Each row has a name. Each piece below is followed by the name of the row it came from, unless a question asks for something else. Each question is about the rows just above it. Places in a row count from 0.

[117 108 146 146 146 114 123 117]  V
[ 86 141 143 144 143 152  92  87]  S
[ 84 144 143 144 143  86  90  85]  J
[160  61 149 149 149  61 167 160]  X
Row and place of [87] in the named rows: => S, 7
Row and place of [92] in the named rows: => S, 6

[ 72 129 137 133  61 176 180 116 127 141 100  62 111 180 115 149 179 135
 142  62 177 105 146 131  62 157 166  60 173] : K
[172 112 111 112 172 110 110 142 132 126 153 172 145 110 164 123 111 112
 126 170 109 150 124 114 169 118 116 170 111] : C
[185 127 123 127 193  71  76 138 127 115 154 197 145  72 135 109  75 125
 114 198  72 149 109 126 195  99  91 196  83] : U
[ 69 131 134 130  57 182 182 118 127 146 105  58 116 182 123 152 184 131
 147  56 182 109 147 179  58 159 170  59 178] : Y
[186 126 124 128 195  67  71 140 125 109 149 195 144  68 123 104  71 126
 110 195  69 150 109 124 196  98  83 194  78] : G
[ 66 134 131 135  60 183 181 115 129 142  98  58 107 181 151 150 182 132
 141  63 183 102 144 136 197 157 167  60 174] : A
[185 127 123 127 193  71  76 138 127 115 154 197 145  72 135 109  75 124
 114 198 137 102 144 178  62 157 167  60 174] : W
[66] is at row and place => A, 0
Where in the named rows is [173]? => K, 28
Where do [185 127 123 127 193  71  76 138 127 115 154 197 145  72 135 109  75 124
 114 198 137 102 144 178  62 157 167  60 174] appear? => W
[194] is at row and place => G, 27

[128 112 126 138 117 116 168 162 129 165  89 114 131 128 115 116 143] -> H
[128 128 145 128 114 127 127 129 126 129 126 127 129 130 126 129  75] -> R
[127 128 131 129 127 128 124 132 124 134 121 125 131 131 124 129 129] -> D
[129 107 125 140 117 115 117 167 134 171  86 111 127 127 115 113 146] -> F
[136 130 119 145 121 111 113 186 158 201  76  99 111 122 115 112 168] -> E
[136  90 119 145 121 111 113 186 158 201  76  99 111 127 129 128 123] -> P
[171] is at row and place => F, 9
Which value is in both E and D? => [121]
Row and place of [146] in the named rows: => F, 16
Row and place of [122] in the named rows: => E, 13
[128 128 145 128 114 127 127 129 126 129 126 127 129 130 126 129  75] is in which row? => R
find: [136 130 119 145 121 111 113 186 158 201  76  99 111 122 115 112 168] => E

[128 117 112 117 113 107 128  93 128 114  98 110 127 146 164 178 186 128
 128 166 148 130] : gog
[128 181 170 157 142 129 120 115 114 128 128 118 116 128 106  98 107 128
 128 128 128 128] : Bafud
[128 149 128 180 186 184 175 163 128 134 123 116 128  97  91 128  93 102
 117 135 128 118] : gurik
[128 149 128 180 186 112 175 163 128 134 123 116 114 114 116 118 117 114
 108 101  94  90] : pusa
[128 128 114 116 118 117 114 108 128  94  90 128  96 108 124 142 161 176
 128 128 181 128] : Nugu
[128 181 170 157 142 129 120 115 114 128 128 118 116 128 106  98  92 128
 128 128 128 128] : kez
[128 113 128 114 114 116 117 117 128 109 103  95  90  89  94 128 120 138
 157 173 184 187] : nibob
[128 117 118 117 113 107 128  93 128  91  98 110 127 146 164 178 186 128
 128 166 148 130] : Med
find: [128 117 112 117 113 107 128  93 128 114  98 110 127 146 164 178 186 128
 128 166 148 130] => gog
find: [128 149 128 180 186 184 175 163 128 134 123 116 128  97  91 128  93 102
 117 135 128 118] => gurik

[122 109 118 113 131 121 103 139 170 156] -> mopa
[122 132 156 102 138  93 142 139 139 156] -> naz
[113 101 123 152 118 139 151  86  85 143] -> mig
[144 109 118 107 125 121 134 130 170 149] -> mifis
[130 101 118 107 105 109 116 130 155 156] -> nis
[ 86  93 128 129  92 150 134 148 155 136] -> fuve
[104 139 137 102 112 121 151 121 132 163] -> totog
[129  78  99 113  92 150 142 183 155 129] -> Mam
[165  78  52 124 151 156  64 102 170 115] -> bola
[113 132 128  96 138 115 160 121 124 184] -> zal
[104 109 118 102 131 109 142 113 178 129] -> diru
Shared by Mam and bola: => [78]
Which value is in both bola and Mam? => [78]
Row and place of [143] in the named rows: => mig, 9
find: [113 101 123 152 118 139 151  86  85 143] => mig
find: [122 132 156 102 138  93 142 139 139 156] => naz
The row with [104 139 137 102 112 121 151 121 132 163] is => totog
Which value is in both fuve and mig? => [86]

[ 52 207  53 150  73 123 113]  N
[ 53 112 202  92 167 148 181]  M
[150 112  52  94 171  52 192]  T
Where in the named rows is [207]? => N, 1
Which value is in both N and M? => [53]
Row and place of [123] in the named rows: => N, 5
Row and place of [171] in the named rows: => T, 4
Which value is in both T and M? => [112]
Shared by M and T: => [112]

[123 133 128 134 126 126 118 129]  Fasa
[129 126 123 116 133 130 134 125]  zakal
[119 180 138 135 120 126 139 132]  muvek
[107  96 117 114 130 129 113 117]  Nonis
[132  72 127 136 129 123 124 120]  rubaz
[126 130 125 129 126 135 130 127]  kuni
find: [107  96 117 114 130 129 113 117] => Nonis
Which value is in both Fasa and Nonis? => [129]
Which value is in both Nonis and rubaz? => [129]
Shared by Fasa and muvek: => [126]
Shared by muvek and Fasa: => [126]
Where in the named rows is [119]? => muvek, 0

[137 137 137 159  92  89 122 137 106 128 162 129  91 135 102  89 137 106
 162] = Z
[137 137 137 159  92  89 120 137 106 128 162 124  91 135 102  89 137 106
 162] = L
[139 139 139 121 124 120 115 138 115 114 122 115 124 136 116 120 139 115
 122] = Q
[142  66 142  66 170 165 105 138 128  95  66 102 169 141 135 166 141 129
 137] = B
Which row holds [137 137 137 159  92  89 122 137 106 128 162 129  91 135 102  89 137 106
 162]? => Z
find: [139 139 139 121 124 120 115 138 115 114 122 115 124 136 116 120 139 115
 122] => Q
Where in the named rows is [114]? => Q, 9
Which value is in both Z and Q? => [122]

[187  86 192 195 168 190 161  99 191 191  79 192 164 159 191 190  79 187
 194 196] = geso
[ 86 154  82  78  81  83  83 140  80  63 160  82  82  84  80  82 161  83
  78  72] = sopib
[ 75 173  72  70  76  69  98 172  72  68 170  71  80  99  67  74 173  78
  71  67] = Mufif
[ 87 162  85  91 132  88 126 154  86 109 164  85 135 127  89  84 166 136
  86  91] = tinom
[178  93 181 183 169 178 167 101 181 192  92 179 166 164 181 180  88  71
 184 187] = Gufov
[ 71 103 163 171 185 165 168 107 162 188 167 162 183 167 168 162 103 185
 167 172] = nobof
[ 79 164 162  67  80  74  88 151  71  60 166  73  80  90  73  76 169  87
  69  65] = kide
Shared by geso and nobof: => [168]
Which value is in both nobof and geso? => [168]
The row with [ 87 162  85  91 132  88 126 154  86 109 164  85 135 127  89  84 166 136
  86  91] is => tinom
Shared by Mufif and Gufov: => [71]
[65] is at row and place => kide, 19
Which value is in both kide and sopib? => [80]

[139 133 121 119 121 125 123  92 142 124  95 119 132 122 119 125 135 145
 120 123 141 130 146 155 109 127 124 141 133 122]  kab
[117 145 127 138 139 114 138 134 148 129 121 134 122 149 149 133 133 138
 109 139 151 118 146 119 136 135 141 118 139 116]  Kan
[114 144 125 134 131 125 135 148 134 140 127 134 120 134 142 137 123 123
 118 134 147 122 130 110 132 139 150 118 125 127]  sisu
[114 168 115 120 113 131 133 125 146 160  77 121 116 111 132 137 118 125
 104 126 189 123 143 125  99 154 181 126 115 126]  Guko
[114 168 106 120 113 131 133 125 146 160  77 121 116 111 132 137 118 125
 104 126 189 123 143 125  99 154 181 126 115 126]  visun
[139 117 137 133 140 114 128 106 142 104 132 130 134 149 134 130 143 150
 125 134 114 126 144 144 138 115  99 131 145 116]  vota
[136 121 128 122 123 133 123 115 123 124 124 123 132 120 117 121 129 130
 134 123 120 132 126 140 134 124 118 124 127 130]  meguz
find: [114 168 106 120 113 131 133 125 146 160  77 121 116 111 132 137 118 125
 104 126 189 123 143 125  99 154 181 126 115 126] => visun
find: [117 145 127 138 139 114 138 134 148 129 121 134 122 149 149 133 133 138
 109 139 151 118 146 119 136 135 141 118 139 116] => Kan
find: [114 168 115 120 113 131 133 125 146 160  77 121 116 111 132 137 118 125
 104 126 189 123 143 125  99 154 181 126 115 126] => Guko

[106 164  79 138 183 143  82  90  78] -> Dev
[ 90  94 154  87 169 158 124 148 166] -> fup
[110 162 106 158  87 164 143 125 180] -> pev
[170 105  91 115  72  91 103 116 110] -> ledor
[170 105 105 115  72  91 103 116 149] -> milu
[170 105 105 115  72 127 107  77 141] -> tedor
Which value is in both Dev and fup? => [90]
find: [170 105  91 115  72  91 103 116 110] => ledor
Which value is in both ledor and pev? => [110]

[172 179 181 183 188 187 189 192 192 192 187 187 185 180 172 172 169 163
 157 150 142 137 131 124 119 112 105 100  92  89  85  77  74  73  72  69
  66  63  62  67  69  69  71  75  79  83  90  94 101 104] -> kato
[ 95  92  90  87  86  87  86  84  85  89  88  91  94  99 103 106 109 113
 113 126 129 135 138 140 148 150 155 158 161 165 171 172 170 172 171 170
 171 169 167 164 159 158 153 151 147 140 138 132 127 124] -> vasas
[ 67  77 101 123 156 181 189 190 173 151 123  97  76  65  71  88 112 137
 166 183 187 184 166 139 112  85  70  67  75  97 124 154 174 188 187 179
 153 128 100  78  64  69  82 111 135 161 181 188 186 164] -> Kol
[118 103  94  91  94 102 114 126 143 158 163 163 161 150 139 120 110  97
  93  90  97 108 121 134 149 159 166 165 157 147 134 114 104  96  90  95
  99 112 128 143 154 163 163 162 154 139 126 112 101  93] -> deku
[ 76  86 100 114 140 158 170 178 178 172 155 137 118  99  84  77  77  86
  99 119 139 154 170 179 176 172 155 137 119 100  86  79  77  83  97 117
 137 157 170 178 181 173 155 142 122 101  84  76  76  80] -> gula
[181 174 159 141 121 104  87  78  73  76  83  99 122 139 156 170 179 185
 181 171 153 134 117  97  85  75  73  76  88 104 121 142 159 173 181 183
 178 169 152 131 111  94  83  75  74  79  90 107 128 147] -> zeku
[115 128 143 159 171 176 177 178 171 160 144 133 113 100  87  80  78  78
  85  96 107 123 141 153 168 176 179 180 173 163 150 135 119 104  91  82
  75  76  79  89 103 116 132 150 161 171 181 180 176 158] -> rudup
[130 110  96  88  93  92 103 123 140 153 165 169 163 157 139 121 107  92
  86  88  98 112 128 146 162 169 168 164 151 128 116  98  91  85  91 104
 117 136 152 165 170 167 158 148 126 110  97  89  88  94] -> Miten
[165 168 165 163 160 149 144 131 126 119 107  99  94  90  87  89  94  99
 103 114 124 133 142 154 156 163 166 168 168 161 157 149 140 131 121 112
 102  97  90  90  91  84  93 100 107 120 127 139 167 155] -> tun
[145 139 130 120 111 103  99  94  92  96  95 101 108 113 122 131 141 147
 154 159 160 165 162 160 152 148 137 138 126 114 107 101  96  95  93  94
  98 102 113 119 126 134 141 152 174 163 162 163 161 158] -> Vevid
[181 174 159 141 121 104  87  78  73  76  83  99 122 139 156 170 179 168
 181 171 153 134 117  97  85  75  73  76  88 104 121 142 139 173 181 183
 178 169 152 131 111  94  83  75  74  79  90 107 120 123] -> nup
find: [130 110  96  88  93  92 103 123 140 153 165 169 163 157 139 121 107  92
  86  88  98 112 128 146 162 169 168 164 151 128 116  98  91  85  91 104
 117 136 152 165 170 167 158 148 126 110  97  89  88  94] => Miten
The row with [ 76  86 100 114 140 158 170 178 178 172 155 137 118  99  84  77  77  86
  99 119 139 154 170 179 176 172 155 137 119 100  86  79  77  83  97 117
 137 157 170 178 181 173 155 142 122 101  84  76  76  80] is => gula

